Named turns come first, each shown by rows before and after it. Which turns, in which order, take the first row of each pair that follows to the second? Write the first one first, as in the answered first pair.
turn rimi:
[-2.208 0.057 2.155 -2.125 -1.361 -0.247 2.331 -0.051 0.256 0.460 -0.564 2.240 -0.752 0.577 1.137 -0.266 0.806 0.950] => [-2.205 0.888 0.682 -2.193 -1.375 -0.633 2.898 0.640 -1.033 0.347 -0.768 1.142 -0.914 0.131 0.427 -0.581 0.879 1.442]
[1.406 -3.002 -1.064 -1.945 1.160 -0.795 -2.783 2.373 -1.643 -0.398 3.700 2.421 -3.291 1.112 4.154 -0.014 2.575 -0.824] => [1.256 -2.803 -1.642 -2.585 0.088 -1.040 -2.325 2.274 -2.933 -1.406 4.031 1.275 -3.624 1.344 3.167 -0.799 2.864 0.613]
[1.431 1.527 -1.474 2.523 3.776 0.272 4.324 -0.394 2.377 0.840 -1.539 1.396 2.271 -0.674 -0.364 1.562 -0.713 -3.082] => [2.214 0.353 1.524 2.001 3.011 0.395 3.814 -1.267 2.275 0.718 -1.729 2.675 2.008 0.811 1.098 1.548 -0.512 -3.000]
[-1.250 -0.068 0.632 -0.177 1.966 -1.351 -0.849 -0.350 3.189 -0.740 -0.378 -0.025 -0.773 0.434 0.902 0.472 1.495 0.523] => [-1.814 -0.056 1.909 -0.299 0.579 -0.563 -0.645 -0.693 2.689 0.129 0.191 0.739 -1.165 1.102 0.946 0.856 1.178 0.858]
turn Bil:
[0.617 1.360 0.763 0.060 -0.807 -0.800 2.484 0.148 1.660 -1.092 0.058 -0.387 0.136 -2.071 -0.683 -1.950 -1.466 2.054] => [0.247 1.601 0.163 -0.791 0.133 -0.531 2.531 0.262 0.596 -0.990 -0.165 -0.727 1.334 -2.123 -0.702 -2.078 -2.258 1.320]
[-2.419 2.272 -3.874 1.739 0.765 -0.152 2.383 -0.585 2.705 0.155 -1.291 -1.863 1.422 -2.988 -1.802 0.415 1.040 0.796] => [-1.995 1.641 -4.543 1.575 1.633 0.090 2.518 0.838 0.369 0.430 -2.187 -1.570 3.032 -2.431 -1.809 -0.381 0.342 -0.806]
[0.204 0.407 -2.995 -1.769 3.175 -0.392 1.180 2.585 0.345 -0.323 -2.536 1.678 1.267 1.955 1.919 -0.669 2.414 -0.543] => [0.010 0.967 -2.122 -1.601 3.543 -0.852 0.765 2.183 1.657 -0.692 -3.141 1.502 1.018 2.053 2.649 -0.353 2.833 -0.411]
turn niz:
[1.054 -1.063 -0.309 -1.616 -0.482 -1.175 -2.895 1.205 -4.328 0.419 3.353 -1.470 -2.973 0.614 -0.682 -1.313 0.001 -0.957] => [1.495 0.625 -3.228 0.295 3.929 -1.086 0.648 1.848 -0.794 1.244 0.671 -0.800 0.110 -1.795 -0.540 -0.046 -0.864 -4.322]
[0.134 0.035 -2.261 -2.053 -2.673 -0.043 -0.698 1.085 -3.271 0.061 0.448 -2.264 -0.742 -0.053 -0.311 -0.711 1.314 2.105] => [1.156 -0.327 -3.534 -0.680 -0.184 0.078 -0.670 1.362 -2.909 0.329 0.562 -3.082 1.421 -1.949 -1.095 -0.043 -0.182 -0.671]
[-1.577 1.252 -3.979 -0.814 1.977 -0.498 0.981 1.651 1.926 -0.327 -1.996 -1.285 0.179 -0.612 0.903 0.025 1.458 0.389] => [-1.899 -0.200 -2.420 -2.071 -1.809 -0.753 -1.382 0.871 -0.305 -0.525 -0.084 -1.862 -1.931 0.780 1.323 -0.241 2.043 2.372]
Then:
(2 to 3 turns a pair)
[0.510 -1.531 -0.289 -2.834 -1.553 1.256 -0.494 0.265 -3.932 1.074 1.102 -1.294 -0.938 2.402 0.610 -0.971 -0.877 0.782] => [-0.152 -0.599 0.355 -2.690 -1.215 1.591 1.232 0.137 -1.693 1.146 -1.235 0.521 -0.710 3.049 2.212 -0.720 0.208 2.406]  niz then niz then niz
[-1.867 3.471 -4.010 0.987 0.509 -3.473 3.677 -0.856 3.327 0.701 -1.044 -2.168 -0.437 -1.320 -0.684 -0.488 0.364 1.260] => [0.847 -1.157 -0.905 0.113 -1.160 -3.845 -3.674 -1.126 -0.015 -0.753 5.498 -2.526 -1.835 -0.843 -0.593 0.062 -1.312 -1.490]  rimi then niz then niz
[1.092 0.866 -1.047 -0.147 4.417 2.874 -0.813 1.126 -3.471 1.053 -1.258 2.112 3.209 1.114 2.215 0.438 -1.195 -2.497] => [-2.235 2.032 0.550 -0.710 0.417 1.751 -0.085 -0.207 2.633 0.107 -2.566 1.753 -1.141 2.811 2.972 1.320 2.939 4.994]  niz then Bil then Bil
[0.918 -1.589 2.120 -0.693 0.235 0.748 -1.740 -2.144 1.924 0.951 0.832 2.507 -3.552 2.455 1.391 1.037 0.702 0.062] => [1.622 -0.881 0.967 0.801 3.181 0.602 -0.115 -2.348 3.044 1.651 -0.293 1.978 -1.054 0.978 1.513 1.608 -0.825 -3.204]  niz then niz
[-1.648 -0.168 -1.288 -0.316 0.134 0.992 -0.100 0.975 1.349 -0.107 -3.508 -0.398 -1.064 2.429 1.269 1.034 0.609 1.208] => [-0.344 0.216 -2.266 0.581 1.938 0.379 -0.358 0.270 0.993 -0.100 -3.429 -0.643 0.411 1.631 1.199 1.912 -0.098 -0.718]  niz then niz then niz
[-1.456 -1.259 -0.748 -4.891 -4.237 -0.028 -1.304 -0.280 -2.228 -0.950 0.228 -1.212 -4.040 5.098 4.036 -1.487 2.506 3.877] => [-2.602 1.526 -3.018 -3.384 -0.355 0.271 3.867 -0.769 2.104 0.447 -5.399 -0.493 -1.768 3.909 4.210 -0.854 3.543 2.805]  niz then niz then niz
